One vector is turned by the same rotation once a step. Each row is the vector after some number of steps, and that number follows the row.
The counts run from 0 to 296.
[ 14 -44  23   9   6  12   1  28  67  -5 -16  22   4  -3  39 -22 -11 -48
   3  36   7  34  50 -11 -19  35   6  29 -23  31  -5 -13 -33  48   2   0
 -33]
195
[ 54 -11  34  20  -3 -21  24  10  -2  12  26 -22 -13 -37   0  29 -89  -3
  10  -6  24  27  13 -22   7  15 -35  24 -59  20  12 -22  -5  40 -22  10
  -3]
131
[ 24 -49  54  12 -28 -23  15  30  34 -25   7 -14 -28  -2  29  21   6 -23
 -19  46  14  16  65  -6 -22   7 -19  43 -25  33  35 -19  -9  35 -12   4
   1]
30
[ 55 -30 -14  -1   9  -9   8  47  23  18  47 -29  39 -15 -19   8 -54  23
  43  44 -21  42  35  -3  -2  11 -12   9 -22  36   7 -34 -13   2  -8  23
   9]
152
[ 43 -30  -6  36   4 -21   1   5  10 -11  24  -4 -12  -7   4 -14 -70  -9
  11  30   6  27  16  40 -35 -34   0  54 -31  34  14 -34  16  32 -47  -2
   4]
114
[ 48 -14   9  39   0 -11  16   2  -4 -11  32 -22 -22 -27   0  -3 -79  -1
   9  19  15  24   6  14 -15   4 -28  48 -53  25  16 -25  15  51 -33   2
  14]
123
[ 38 -42  50  17  -6  16  11  29  45 -22 -28 -16 -16   6  29  41 -24 -39
 -40  42   1  -2  44  26 -27 -18 -23  19 -23  13   9 -34  -9  23  -6   8
 -28]
214
[ 39 -45  28   2 -24   9  14  14  16 -11 -15 -32  -2  20  32  17 -17 -42
 -24  57 -11  25  48  32 -20 -19 -32  40 -21  41  19 -43  16  33  -7  14
   9]
211
[ 33 -22  33  21   4 -10   7  -1  15  10  26  -5  10   9  20  29 -14 -10
  -4  45   6  36  75 -28  -6  14 -33  47 -22  18  26 -30 -31  50 -26  40
   2]
36
[ 41 -55  40 -15  -6 -25  10  64  47  -8  27 -17   0 -21 -15  27 -51  16
  34  24  10  27  24  -7  -8  13   9   3 -22  32  16 -31 -31 -17   3  14
 -13]
146
[ 44 -45  32 -12   5 -17  10  67  60   2  28 -18   5 -25 -14  24 -59  14
  32  18  12  22  26 -13  -4  19   6  -7 -21  26   7 -29 -41 -20   3  16
 -25]
147
[ 41 -51  14  50  43   0  -6  30  17 -25  17 -23  -4 -30  12  -1 -12  -7
  -1 -12 -12  10  12  13 -10  12  27  11  -4  29  18  -6 -64  61  21 -15
 -53]
80
[ 28 -46  33  -7  -6  21   5  29  58 -15 -40   3  -3  10  42  -1 -24 -66
 -11  43   6  25  39  22 -15  13 -12  28 -18  33  -6 -35  -7  36  13   4
 -15]
204
[ 36 -44   3  21 -24 -30   0  39  18  -1  17 -17  30 -22  24 -22  18  -3
  -8  31 -19  35  68 -25 -16   9   5  28 -17  58  30   1  -9  47  -8 -27
  -9]
182
[ 23 -39  34   7  -6  -9  15   9  17 -14  30 -19  -6  12  17  20  -2  -7
  13  55   1  36  65  -8 -12  12 -22  52  -8  26  36 -38 -30  44 -11  39
  12]
38
[ 32 -62  15  18   9 -10  -7  20   8 -17   4 -21 -10 -15  21 -22 -20 -28
  15 -22  -4  36   0  30  -7  14  35  19 -10  55  20 -19 -47  67  33 -20
 -28]
88
[ 34 -63  15   0 -20 -22  -7  17  12   0  -4 -13  -3   0  26 -13 -39 -42
  10 -18   2  41  10  42 -20 -18  34  29  -7  67  16 -28 -19  40  16 -20
 -21]
97
[ 58 -25   0  16  33  20   8  63  53   1  13 -21  36 -36  -4   4 -57   4
  16  32 -17  17  22 -11   7  32  -9 -17 -32  18 -21 -20 -18   4  12   0
 -30]
158
[ 35 -50  11  31 -14 -26  -2  22   1 -24   5 -21 -25 -34  19 -31 -34 -21
   4 -12  -1  26  -4  32 -20   5  19  37 -33  53  20  -9  -3  66   2 -40
 -14]
279
[ 37 -46  62 -13 -21 -34  13  48  34  -4  20 -22 -32 -30  -2  35 -65   0
  16   0  26  17  14 -14  -5  20 -10  11 -42  27  24 -23 -26  -1   6   3
 -16]
137
[ 37 -18  25   8  30  24  12  -2  18  13  15 -17  20  17  14  32 -37 -19
  15  38  -5  39  47 -10  11  21 -33  27 -17  15   8 -48 -43  52   0  58
   3]
45
[ 52 -67  23   5  18  -1  -5  42  16   0  -1 -36   9  -4   0  31 -32 -13
  11 -16 -20  16  17  37  -5 -18  30 -11   5  44  17 -38 -50  11  30   2
 -48]
252
[ 39 -26  35   8   7  31  11  11  49   9 -40   2  11  12  41  13 -41 -65
 -26  33  11  20  40   2 -12   1 -23  19 -33  22 -13 -34 -12  38  -7  17
 -29]
206
[ 45 -50 -21  48  16  -7  -7  31   2 -30  25 -33  -2 -27   6 -30 -28  -2
  10   6 -25  19  -1  51 -26  -8  29  30 -16  49  17 -18  -8  52   2 -26
 -14]
269
[ 46 -19  39  57  42  10  12  -2  19 -11  21 -18  -9  -6  10  49 -27  -6
 -19  30   2   3  47  -5  -5  -2 -32  27 -26  -6  21 -29 -43  48 -22  32
 -22]
226
[ 44 -41  -8  21  -6 -20 -11  -1   2  20   9  -7  12   9  14  -7 -62 -31
   3  -4  -3  45  24  35 -30 -48  16  37 -20  58  11 -34   2  35 -33 -11
 -10]
104
[ 45 -39  13  22  26  -2 -12   0  12  12 -11  -7  11 -17  23  -9 -52 -40
   4 -40   4  37   9   7  -1   2  25  10 -27  42   1 -18 -46  68   9 -10
 -53]
91
[ 49 -39  -4  24  -2 -19 -11  -8   1  30   1  -1  21   8  16  -5 -66 -34
   0 -11   0  43  26  28 -27 -45  16  24 -28  54   9 -32   0  34 -35  -5
 -23]
103
[ 50 -29  15  33   1  -8   4  51  42  14 -10 -16  28 -46  18  -5  -5 -15
 -28   7 -11   7  55 -32  -9  14  -4  -3 -35  41   7  17 -18  38  -3 -37
 -47]
177
[ 35 -24  36  11  34  21  10   2  31  14   8  -7  11  14  17  37 -38 -22
  11  36   6  31  51 -18   5  27 -28  23 -21  11   7 -44 -50  49  -4  54
 -13]
44
[ 64 -25 -23  64  54   7 -11  16  14   5  18 -20  27 -21   2  -1 -48  -4
   2 -11 -26  18  15  28 -20 -23  16  11 -19  34   2 -22 -25  44 -22 -10
 -48]
265
